In the rows, 128 means zero.
Each path below is one point turned by a fixed rotation once a step. After each direction that follows a path, write how fast that rotation turns it, in degrees per step (0 if it stays still).
Each turn is a multiple of 5 degrees from 10 to 175, or 0.
Each row of a path follows its step; steps can be skipped.

step 1: [126 116 125 122 120 136 134 124 120 133 125 126 118 131 124 131 127 131
 128 125 125 127 123 132 133 125 143 131 120 131 129 123 135 120 126 133
 138 128 121 126 123 132 129 124 123 126 123 134 129 136 131 124 128 131
 127 132 132 123 128 130 125 124 126 133]
step 4: [135 118 121 126 125 131 127 128 121 125 124 126 124 130 126 114 130 127
 129 127 136 136 125 130 132 130 135 124 126 126 119 124 139 125 131 130
 134 130 120 132 127 123 126 124 126 135 134 134 123 121 138 123 129 132
 132 127 129 121 129 136 119 128 132 130]
step 7: [128 119 132 123 135 135 120 131 125 126 124 126 124 133 133 123 131 140
 127 122 126 127 131 124 125 130 129 133 125 124 124 135 127 126 129 132
 133 133 123 133 124 118 127 121 124 124 135 134 126 132 127 120 131 126
 127 124 131 115 132 134 125 126 139 134]
step 8: [133 118 132 122 134 130 127 134 123 123 130 131 123 130 125 131 130 144
 130 131 131 128 128 137 131 124 135 131 126 129 124 137 135 136 128 127
 136 129 133 131 123 120 124 119 124 126 128 131 134 132 127 126 126 134
 137 126 133 129 118 128 130 125 132 131]
step 10: [127 120 122 120 132 127 121 120 117 131 131 130 129 123 134 123 126 130
 131 119 134 135 120 130 135 128 124 128 124 130 132 129 128 125 134 128
 137 134 116 124 124 121 134 122 128 123 128 134 132 137 127 123 126 128
 121 130 127 123 128 128 130 119 133 124]
step 11: [136 119 116 126 132 124 126 134 127 131 125 137 129 122 129 119 124 135
 126 125 129 130 126 126 135 128 131 127 132 130 127 132 135 131 137 129
 133 130 124 130 132 121 130 116 113 133 128 125 134 131 126 130 124 131
 122 124 126 125 120 132 135 124 126 125]
step 14: [140 115 132 124 127 125 122 136 132 136 127 132 131 123 128 132 125 138
 129 123 134 127 133 125 133 126 125 129 124 124 128 131 125 126 119 131
 134 133 130 127 127 123 131 121 117 129 125 122 126 123 129 119 123 130
 126 125 122 123 130 129 120 118 125 123]
step 17: [137 122 124 127 129 127 124 131 124 119 128 123 122 124 126 128 130 135
 137 121 133 134 129 130 130 125 127 128 130 131 128 125 128 135 118 133
 139 131 130 128 124 121 124 117 126 125 131 128 129 135 121 131 128 125
 122 122 127 130 126 116 120 124 121 119]
[128 129 129 129 129 128 129 129 127 124 127 126 126 128 125 130 127 128
 129 126 129 130 128 127 129 128 128 127 127 128 126 127 128 130 128 130
 126 129 128 130 129 129 128 126 127 128 127 129 127 128 129 128 128 131
 128 129 127 130 127 128 128 129 132 127] : 85
[128 128 128 128 128 130 128 131 130 127 127 126 127 127 128 128 130 128
 130 128 129 127 127 131 126 127 128 127 130 128 127 126 129 129 130 128
 129 129 127 129 128 127 127 129 128 129 128 129 127 127 129 126 130 127
 128 130 131 131 127 129 128 127 125 131] : 90
[127 128 126 130 127 127 130 128 126 127 130 126 128 131 127 129 126 128
 129 125 127 129 129 131 127 126 129 129 126 127 127 126 129 128 127 127
 129 126 130 125 129 131 128 127 129 128 131 128 128 128 128 128 128 129
 130 128 130 127 127 127 129 127 126 129] : 95

step 0: [123 130 128 136 124 136 117 122 126 127 142 141 135 127 125 129 139 125
 130 128 133 128 129 126 131 127 134 130 129 124 125 131 126 121 129 124
 119 126 128 119 125 123 133 117 133 133 125 116 127 137 130 125 133 127
 131 129 124 124 119 129 134 123 118 131]
step 4: [128 127 133 131 120 123 123 133 117 136 111 126 131 135 131 137 129 131
 129 121 139 125 132 122 129 129 131 135 124 136 128 132 124 123 126 131
 126 126 124 131 135 131 131 130 132 136 128 134 125 129 118 134 130 137
 137 117 122 130 126 131 129 121 138 135]
step 5: [119 134 128 138 120 124 125 131 116 128 129 123 124 127 125 132 127 141
 129 133 127 128 134 135 129 125 128 122 140 128 131 120 132 124 130 125
 126 122 125 126 126 127 131 118 136 129 140 125 123 130 128 121 140 120
 132 132 123 138 122 119 129 131 124 125]
step 8: [139 129 133 134 127 130 124 133 128 122 126 131 132 125 128 116 133 120
 136 119 135 125 127 117 138 120 130 123 129 122 126 122 128 136 129 120
 136 122 130 119 132 135 129 127 122 123 135 129 120 118 136 131 120 127
 133 124 127 129 133 127 121 134 127 122]
step 10: [127 134 129 135 127 119 123 132 123 126 129 121 129 130 121 125 121 127
 121 131 128 130 127 140 130 135 136 132 128 128 130 126 121 136 126 134
 138 140 118 134 137 118 134 121 126 131 130 140 123 134 131 125 123 130
 133 134 121 136 129 120 126 131 127 130]
step 11: [124 119 139 119 125 132 120 121 125 129 136 127 125 128 134 121 135 122
 126 124 129 124 135 137 139 137 130 130 125 132 124 134 127 118 122 128
 137 127 123 128 131 129 120 128 129 134 132 123 128 130 129 130 141 127
 130 132 132 123 124 116 136 125 120 122]
step 12: [129 125 127 133 130 126 122 124 130 128 124 118 123 131 127 127 123 122
 123 129 120 131 126 127 124 118 126 129 125 132 127 130 130 117 141 123
 118 132 120 137 134 140 135 128 116 127 128 114 131 130 133 134 131 129
 127 137 136 131 133 128 128 126 134 121]
step 14: [127 128 129 131 128 133 138 126 125 131 127 128 140 129 130 117 131 129
 132 145 125 137 121 128 124 133 129 120 126 144 130 119 126 130 126 125
 127 124 125 118 122 129 125 127 126 137 124 133 126 117 133 134 127 127
 132 135 128 118 127 136 128 130 129 125]
[128 130 126 129 129 127 128 130 128 128 127 126 127 126 128 127 127 129
 129 127 128 128 129 126 129 129 125 129 128 127 127 129 127 127 129 130
 129 129 126 130 128 129 127 126 130 128 127 129 126 129 127 126 127 126
 131 128 127 128 130 129 130 131 128 129] : 130

step 0: [120 132 128 136 131 128 146 126 140 118 130 131 137 126 122 129 128 128
 119 129 126 134 124 121 128 127 130 130 129 123 119 123 131 125 127 137
 128 118 118 134 134 128 135 129 121 135 129 124 121 128 129 130 133 126
 133 122 123 128 133 130 123 133 125 134]
step 1: [126 125 124 132 123 126 128 132 132 123 137 125 134 128 121 135 129 134
 131 130 121 140 127 125 134 127 129 120 137 118 128 124 132 124 117 135
 126 123 134 143 131 133 129 122 130 127 129 116 117 125 127 124 139 129
 138 132 132 128 129 124 122 129 127 129]
step 2: [121 131 133 129 132 131 134 135 133 124 130 128 126 114 119 135 135 132
 134 125 129 139 132 134 122 136 130 122 137 122 130 125 123 120 133 137
 122 127 125 129 134 127 135 124 123 127 136 119 128 124 129 129 125 134
 131 133 132 125 135 124 119 138 125 132]
step 4: [127 128 129 124 134 125 130 129 134 126 128 129 124 129 116 132 119 128
 122 128 126 138 122 137 120 127 132 129 131 119 121 130 124 125 119 130
 118 126 130 135 130 131 128 132 126 130 133 121 119 139 123 141 127 137
 136 127 133 128 120 127 118 137 132 127]
step 5: [118 134 122 135 129 123 130 131 132 121 133 131 128 129 123 119 124 132
 132 130 140 128 120 128 123 129 125 128 130 114 125 120 122 113 127 128
 121 121 133 142 125 132 134 130 122 126 132 122 131 126 130 131 127 131
 125 126 132 126 125 135 121 135 128 134]
step 9: [123 130 135 122 128 133 133 120 135 122 133 118 128 134 123 124 132 134
 131 126 134 125 128 123 125 130 130 130 132 114 128 124 116 127 117 123
 129 126 131 134 138 122 120 132 131 138 128 122 118 136 132 136 126 132
 130 123 127 129 132 133 130 137 127 131]
step 11: [126 134 132 128 121 133 136 126 136 123 130 130 126 122 133 126 125 137
 128 134 132 127 117 128 127 130 141 136 133 119 129 122 121 124 127 125
 130 133 120 129 136 123 138 115 132 128 130 122 120 124 127 127 133 134
 136 127 130 130 138 127 133 133 136 128]
step 15: [121 137 135 127 132 131 136 127 141 129 122 128 127 128 123 132 125 135
 124 128 128 126 124 128 128 133 120 127 137 122 130 136 129 121 119 139
 128 126 120 133 130 128 136 120 131 129 124 114 128 136 124 129 130 132
 121 139 127 132 127 121 121 131 135 130]
[128 127 130 128 129 127 129 127 130 126 126 125 127 126 130 127 130 128
 126 127 129 128 127 129 127 128 130 128 127 128 126 127 129 129 129 127
 127 125 130 128 129 127 128 130 126 127 129 130 129 128 129 127 127 130
 129 129 126 127 131 129 128 130 127 128] : 155
[125 129 128 131 127 127 128 129 127 126 128 130 127 129 129 130 129 128
 127 126 130 128 128 128 127 128 127 128 128 128 129 127 130 128 131 130
 129 129 127 126 128 127 126 129 127 127 128 126 129 127 130 128 127 129
 126 129 128 129 126 128 125 131 130 127] : 135
[129 128 127 129 128 128 127 128 127 125 127 128 128 128 128 130 129 128
 129 129 127 131 126 127 126 125 129 129 128 130 129 130 130 133 125 127
 127 129 130 129 126 128 127 130 128 128 127 126 128 130 129 128 129 130
 130 129 128 128 127 128 128 127 130 129] : 120
[126 127 127 128 127 127 129 129 131 128 128 130 129 124 129 129 129 127
 126 130 126 130 130 127 130 127 126 127 131 127 129 128 129 129 129 129
 128 126 127 127 126 127 129 128 127 129 126 128 127 129 128 129 130 127
 127 130 128 126 129 126 129 129 130 127] : 25
[129 129 127 127 128 130 130 129 129 131 127 128 128 129 128 128 130 126
 127 127 128 131 129 132 126 129 129 129 129 129 127 130 129 127 128 129
 127 129 125 126 129 128 130 129 126 128 130 129 127 131 130 128 129 128
 129 128 128 127 126 129 128 126 127 128] : 170
